One turn moves every row onto another: examples first, then more rows asked
fegel: [-0.64  0.82  1.26  0.06 -0.25  0.40 -2.01  1.25  1.62 -1.34 -0.94 -1.29]
mol: [ 0.66  2.84  1.98  0.47 -0.07 -0.37  0.06 -3.64  1.32  1.56 -0.51  0.87]
zizor: [ 1.58  2.26 -0.63 -0.76 -1.69 -0.87 -0.32  2.36  0.94 -0.60 -2.65  2.18]
Sofud: [-0.65  1.06 -2.22  1.17 -1.85 -1.49  2.62 -1.33  0.73 -0.94 -1.30 -0.57]
tupar: [ 4.04  0.53 -1.49  1.15  0.55 -2.10  0.93 -0.95  0.99 -0.23 -0.87  1.17]
tudeg: [-0.18  1.55  2.11 -1.06 -0.44  0.65 -2.09  0.79  1.58 -1.12  0.32  0.56]
Kilu: [-0.71 -0.23 -2.08  0.18 -0.36 -2.27  1.65 -0.02 -0.02 -1.69 -0.81 -0.46]
seled: [ 1.17  0.30 -1.37  1.93  1.19 -0.69  2.39 -1.39  2.24 -1.35  0.51  2.19]
vas: [-0.38  2.51  2.31 -0.16  2.97 -1.27  1.26 -0.17  1.90  1.91 -1.73  0.17]
tig: [-0.20  2.76  2.16 -0.48  1.18 -3.61  1.54 -1.10  2.37  0.76 -2.74 -0.40]
tumak: [ 0.59  2.38  1.42 -0.02 -1.87 -0.65 -0.37  0.53  4.02 -2.64 -0.32  2.11]
podim: [-0.67  1.31  0.07 -0.22 -1.48 -1.25 -0.64  1.47  4.24 -1.28 -2.56  1.73]
notoz: [ 2.85  3.31  1.76 -0.52  1.13 -0.80  1.29  1.22  1.55  1.78 -0.89 -0.51]
Tulo: [ 0.67  2.56  1.36 -0.35 -0.64 -2.23  1.52 -3.57  2.14  1.76 -0.16  0.47]
met: [ 0.32  0.73 -0.47  1.40  2.34 -1.24  2.01 -0.32 -0.20 -2.54  0.06  1.49]

Kilu goes to Tulo
met goes to tig
podim goes to seled
Now find these:
notoz goes to zizor
fegel goes to Sofud

One turn moves every row onto another: examples first, then more rows asked
Tus: [ 2.85 -0.87  0.70  1.91  0.12  1.27  0.62  0.17  2.40 -2.41  1.22  1.25
  1.99  1.10]
pefir: [ 1.54  0.54  1.86 -0.53  1.67  0.24  0.81  1.34  2.28 -2.00 -0.56  1.65
  1.30  1.05]
mimoz: [ 1.79 -2.81 -0.58  2.71  0.79 -0.52  1.62  0.09 -3.36  0.50  1.90  0.44
  0.57  1.22]
Fodu: [ 0.80 -2.66 -0.13 -0.67 -0.95  2.08  1.13 -0.97 -1.92 -2.29 -0.37  0.77
  1.06 -0.04]
nuret: [ 0.90 -2.37 -0.52  3.13  1.53 -0.65  1.71  0.20 -3.44  1.05  1.96  1.01
 -0.32  1.51]
nogu: [ 1.36  0.42  0.97 -1.20  0.12  1.24  1.52  2.01  0.64 -3.01  1.09  0.60
  1.64  1.34]
goval: [-1.07 -1.44  0.14  2.95  1.75  1.69  0.23 -2.11 -0.74 -0.47  0.02  3.17
 -1.69  0.68]
gote: [ 3.34 -1.41 -0.07 -1.95  1.89  1.60  0.97 -0.99  0.37 -2.47  0.04  0.73
  0.86  2.04]
zati: [ 0.31 -1.18 -0.68  2.24  1.90 -1.16  1.47  0.60 -3.83  0.62  2.16  0.95
 -0.83  1.42]
lozut: [-1.60 -0.50 -0.24  0.10  2.24 -1.06  2.43 -0.18  1.85 -0.10  0.52  0.88
 -2.96  0.75]
nifi: [ 2.03 -0.20  0.90  0.82  1.65 -0.54  0.49 -0.15  3.51 -1.71 -0.39  1.81
  1.00  0.65]
Gedes: [ 3.22 -2.22  0.30  0.39  2.56  2.30  0.95 -1.77  1.46 -1.14 -0.18  1.48
  0.60  2.50]
nuka: [ 2.22 -1.61 -1.83  1.55  1.50 -0.34  2.88  0.65 -3.58 -0.17  0.93  0.09
 -0.53 -1.26]
tugat: [-1.95 -0.11 -0.76  0.29  1.55  0.03  0.35 -1.70 -1.43 -1.30  0.55  2.48
 -2.50  0.11]
sel: [-0.09  0.34  1.57 -1.31  2.13  0.56  2.46  1.55  2.01 -1.05 -0.97  1.19
  0.49  1.43]
gere: [ 0.67 -1.57  0.38  3.27  1.86 -0.40  0.89 -1.22  3.10 -0.15  0.53  1.85
 -1.54  0.78]
Burav: [-1.16  0.88  0.12 -1.85  1.54  0.50  2.99  1.67  0.86 -1.43  1.27  0.50
 -0.71  1.45]
zizon: [ 0.92  0.64 -0.10  1.56  1.79 -0.69  0.42  0.99 -2.16 -3.69  2.31  0.84
  0.16 -1.21]
Kalu: [ 1.91 -0.82  1.71 -0.99 -0.31  1.35  1.31  2.05  0.21 -2.81 -0.26  0.51
  1.36  0.83]
Fofo: [ 0.96 -1.13 -1.00  1.10  1.16 -1.51  1.37  0.87 -4.20 -0.17  2.18  0.38
 -0.27  1.00]
kevag: [ 1.99 -0.86 -1.92  1.98  2.15 -0.88  2.14  0.51 -3.45 -0.27  1.30  0.74
 -1.06 -1.23]
miz: [ 1.60  0.08 -0.58 -2.97  2.84  0.58  1.07 -0.69  0.02 -2.19  0.32  0.90
 -0.91  2.14]
Gur: [ 1.92 -2.16 -0.85  1.57  0.54 -1.09  1.41  0.58 -3.93 -0.34  2.02  0.22
  0.58  1.00]
pugav: [-1.22  0.59  0.96  2.21  3.30  1.04  2.09  1.95 -2.58 -2.03  1.75  1.39
 -0.66  0.18]
geg: [ 0.56 -3.71 -0.85  2.82  1.51  0.38  3.63 -0.97 -0.20 -0.82  1.49 -1.06
  0.26 -0.82]
Tak: [-1.39 -0.15 -0.66  0.74  2.38 -0.01  3.03 -0.40  2.68  0.16  1.55  0.86
 -1.97  1.42]
veviz: [-0.81  0.10  0.61 -2.55  0.95 -0.01  2.65  1.89 -0.02 -1.65  0.19  0.03
 -1.18  0.97]
Zomam: [ 2.00 -2.05 -1.29  1.99  0.70 -1.04  1.40 -0.76 -0.66 -3.04  2.10 -0.59
  0.74 -1.66]
Bul: [ 0.53 -3.07  0.61  2.34  0.07  2.86  0.81 -1.53 -0.98 -1.09 -0.63  1.99
  0.57  0.64]
buro: [ 0.96 -1.35 -0.25  3.07  1.52  0.38  1.46 -1.22  3.68 -0.38  1.49  1.50
 -0.33  1.19]
leri: [-0.37 -0.54  0.57 -0.86  2.42 -0.24  2.91  0.24  3.16 -0.16 -0.58  0.63
 -0.42  1.23]
padeg: [ 2.19 -1.22 -0.75  3.21  2.25  0.78  2.43  1.01 -3.57  0.27  0.74  1.30
 -0.46 -0.60]
tebo: [ 2.30 -1.84 -1.04  2.29  1.75  0.69  2.99  0.90 -3.64  0.10  0.61  0.27
 -0.07 -0.86]
Rik: [ 0.86 -0.91  0.28  0.62  2.01 -1.00  1.76 -0.84  4.14 -0.57 -0.20  1.11
 -0.15  0.65]
novof: [-0.87 -0.97 -1.03 -1.92 -0.04  0.23  0.86 -1.13 -2.07 -2.48  0.24  0.89
 -0.95 -0.41]
Gezab: [ 2.78 -1.72  1.75  2.75  0.25  1.16  0.17  0.14  2.04 -1.92  0.09  1.60
  1.07  0.62]
faf: [ 1.54 -1.13  0.01  0.88  3.75  1.69  1.05 -2.15  1.59 -0.34  0.22  2.14
 -1.20  2.74]
Fugo: [-1.33 -2.03  0.61  2.82  2.90  1.88  4.00  0.63 -1.39 -0.13  1.28  0.25
 -0.67  0.38]
beme: [ 0.56  0.16 -0.49 -1.20  4.08  0.64  1.08 -1.43  0.83 -0.87  0.57  1.95
 -2.12  2.52]
veg: [ 1.89 -0.62 -1.29  3.08  2.64 -0.28  1.88  0.68 -3.57 -0.13  1.11  1.48
 -1.15 -0.96]

miz goes to Gedes
tebo goes to veg
Now find these:
Burav goes to Tus
nifi goes to leri
Zomam goes to Fugo
mimoz goes to zati
Fodu goes to goval
Gezab goes to lozut

One turn moves every row onto another: examples first, then more rows asked
Sodo: [-0.62 -0.92 -3.16  1.67  2.64 -1.69  2.60 -0.37 -0.95 -0.95  2.87 -1.41
  0.51  0.52 -0.65  2.10 -0.24 -0.04  1.94]
nelap: [ 1.23 -0.81 -3.09  0.36 -0.72  0.54  0.13 -1.75 -0.36 -0.06  1.94 -1.50
  2.33 -2.31  1.67  1.67  0.19 -0.25 -2.22]
sul: [-0.53  0.54  1.81  2.97  0.00  0.95 -0.48  0.92 -1.52 -0.06  2.26  0.67
  1.42  0.53 -1.14  1.31  1.76  1.18  1.73]
rud: [ 1.02 -0.58 -2.78 -0.10 -0.50  0.40  0.08 -2.27  0.11 -0.44  1.76 -0.91
  2.21 -2.68  1.51  1.69  0.45 -0.26 -2.28]
kepe: [ 0.45  1.10  0.35 -0.18  1.19  1.14  0.17 -0.26  1.61 -2.47 -1.55  0.16
 -1.03  1.63 -2.26 -0.18 -1.53  0.34  1.91]
doveb: [-0.03 -0.32 -4.26  1.16  2.22 -0.23 -0.64 -0.32 -1.05  1.30  1.16 -1.58
  1.78 -0.26 -2.87 -1.94 -0.33  0.08  1.74]
pove: [ 1.60  0.67 -2.26 -1.15 -0.32  1.38 -0.01 -2.67  2.34 -2.17 -0.95  0.35
  1.18 -0.61 -1.04 -0.95 -2.00 -0.09 -1.08]
Takud: [-0.71  1.18  0.51  4.03  0.30  0.40  0.46  1.24 -1.47 -0.32  2.20 -0.07
  1.23  1.56  0.01  0.95  0.40 -0.03  2.38]
pebe: [ 1.00 -0.39 -3.48  0.60 -0.61  0.26  0.59 -1.87 -0.08 -0.41  1.77 -1.60
  2.18 -1.98  2.12  1.53 -0.26 -0.78 -1.97]
nid: [ 1.38  1.03 -0.82 -1.23  0.34  0.25 -0.28 -2.48  1.97 -2.58 -1.93 -0.19
  0.22 -0.14 -1.86 -0.49 -2.12 -0.23 -0.47]
Zap: [-1.28  1.99  0.83  3.21  1.14 -0.36  0.99 -0.06 -0.28 -1.54  1.79  1.35
  0.74  1.08  0.10  0.78  0.40 -0.50  2.53]
vuto: [-0.27 -1.98 -1.19 -0.11  2.26 -0.74  0.82 -0.83 -1.09 -0.40  2.86 -0.36
  0.82 -1.17 -2.52  2.68  2.05  2.03  1.01]
supem: [ 1.88  0.60 -3.60  0.55 -0.70  1.41  0.49 -1.23  1.42 -1.37 -0.61 -1.39
  1.28  0.90 -0.11 -1.08 -3.31 -0.89 -0.76]
vak: [ 0.79  0.83 -0.63  1.27  0.66  1.30  0.39  0.97  0.70 -1.53 -1.23 -1.48
 -0.74  2.92 -1.66 -0.30 -2.31 -0.06  2.08]
viguv: [ 0.81 -0.20 -3.19  0.21 -0.26  0.04  0.57 -2.42  0.31 -0.71  1.63 -0.88
  2.05 -2.40  1.98  1.51 -0.04 -0.75 -2.00]
fuvez: [-0.81  1.08  1.44  2.86  0.82  0.55  0.67  1.20 -0.65 -1.20  1.31 -0.14
  0.33  2.26 -1.44  1.15  0.29 -0.30  2.74]
Sos: [-0.95 -0.72 -1.93  0.11  3.20 -1.85  2.14 -1.72 -0.04 -1.64  2.47  0.34
  0.34 -0.79 -1.47  2.25  0.85  0.61  1.63]
nol: [ 0.08 -0.67 -3.37  0.38  2.18  0.08 -1.38 -0.86 -0.93  1.35  1.16 -0.87
  1.86 -1.14 -3.69 -1.83  0.68  0.81  1.29]
zuviv: [ 2.42 -0.70 -1.53 -1.19 -1.29  2.55 -1.38 -1.61  1.20 -0.82 -0.54 -0.46
  1.73 -0.86 -2.10 -0.56 -0.80  1.27 -1.72]
dudov: [ 1.38 -0.31  0.22  0.83 -0.05  2.24 -0.84  1.56 -0.01 -0.59 -0.92 -1.91
 -0.31  2.36 -2.63  0.08 -1.16  1.35  1.54]
dibis: [ 0.49  0.08 -2.69  1.09 -0.59  0.22  0.98 -2.09 -0.37 -0.75  2.89 -1.01
  2.29 -1.91  1.77  2.69  0.69 -0.36 -1.59]
sefo: [ 2.54 -0.51 -1.51  0.56 -1.25  1.72 -1.15  0.29 -0.45 -0.03 -1.00 -3.23
  1.02  1.30 -2.01 -0.22 -2.32  0.55 -0.63]
dimi: [ 0.55 -0.13 -2.62  1.04 -0.61  0.30  0.99 -2.06 -0.40 -0.64  2.85 -1.03
  2.31 -1.89  1.74  2.79  0.76 -0.27 -1.66]
kif: [-0.91  0.87  2.24  1.85  0.85  0.79  0.15  0.65 -0.36 -1.34  1.17  0.80
  0.25  1.35 -2.21  1.30  1.14  0.35  2.45]
besu: [ 0.43 -0.01 -2.71  0.92 -0.56  0.14  0.96 -2.27 -0.22 -0.85  2.80 -0.88
  2.23 -1.98  1.74  2.71  0.71 -0.22 -1.52]
Dut: [ 1.79  0.90 -2.33  0.62 -0.11  0.37  0.35 -0.94  0.92 -1.64 -1.47 -2.24
  0.36  1.59 -0.82 -0.69 -3.58 -1.10  0.05]
dolo: [-0.64  0.58  1.99  2.46  0.46  0.99  0.11  1.38 -0.89 -0.73  1.41 -0.01
  0.50  1.89 -2.03  1.35  0.96  0.42  2.47]
Kulaz: [-0.51  0.37 -4.29  0.77  2.82 -0.83 -0.23 -1.34 -0.30  0.45  0.80 -0.59
  1.41 -0.50 -2.68 -2.11 -0.56 -0.35  1.93]
vorev: [ 0.97 -0.01  1.23 -0.56  0.45  1.98 -1.05  0.21  0.89 -1.40 -1.37 -0.23
 -0.54  1.12 -3.30  0.13 -0.29  1.70  1.27]
Zez: [ 0.06 -2.04 -2.38  1.44  1.73 -0.59  1.38  0.45 -2.07  0.36  3.24 -2.09
  0.99  0.20 -1.71  2.54  0.92  1.36  1.38]
pera: [-1.12  1.28  2.05  2.14  0.86  0.26 -0.01 -0.33 -0.37 -1.22  1.78  2.04
  0.99 -0.09 -0.99  1.09  1.76  0.78  1.88]
pif: [ 2.24 -0.50 -0.06 -1.27 -0.75  1.62 -1.77 -1.34  0.66 -0.87 -1.40 -1.16
  0.89 -0.47 -3.06 -0.03 -0.85  1.33 -1.13]
Zilir: [ 0.48 -0.16 -2.51  0.94 -0.49  0.27  0.85 -2.15 -0.28 -0.72  2.80 -0.84
  2.32 -2.04  1.66  2.78  0.82 -0.24 -1.67]
tona: [-0.44  0.10 -3.44 -0.08  2.67 -0.48 -0.80 -1.77 -0.17  0.46  0.75  0.10
  1.49 -1.43 -3.43 -1.99  0.38  0.28  1.58]
gufo: [-1.17  1.37  1.76  2.19  1.17  0.35  0.77  0.51 -0.04 -1.71  1.00  0.69
  0.11  1.80 -1.59  1.13  0.54 -0.33  2.75]
lilu: [ 2.66 -0.67 -2.85  0.46 -1.69  2.65 -0.84 -0.24  0.32  0.01 -0.16 -2.25
  1.85  0.69 -1.04 -0.76 -2.12  0.53 -1.37]

kepe goes to vorev
pove goes to zuviv
Now find these:
pera goes to sul
viguv goes to rud
kif goes to dolo
Sodo goes to Sos
nol goes to doveb
pif goes to sefo

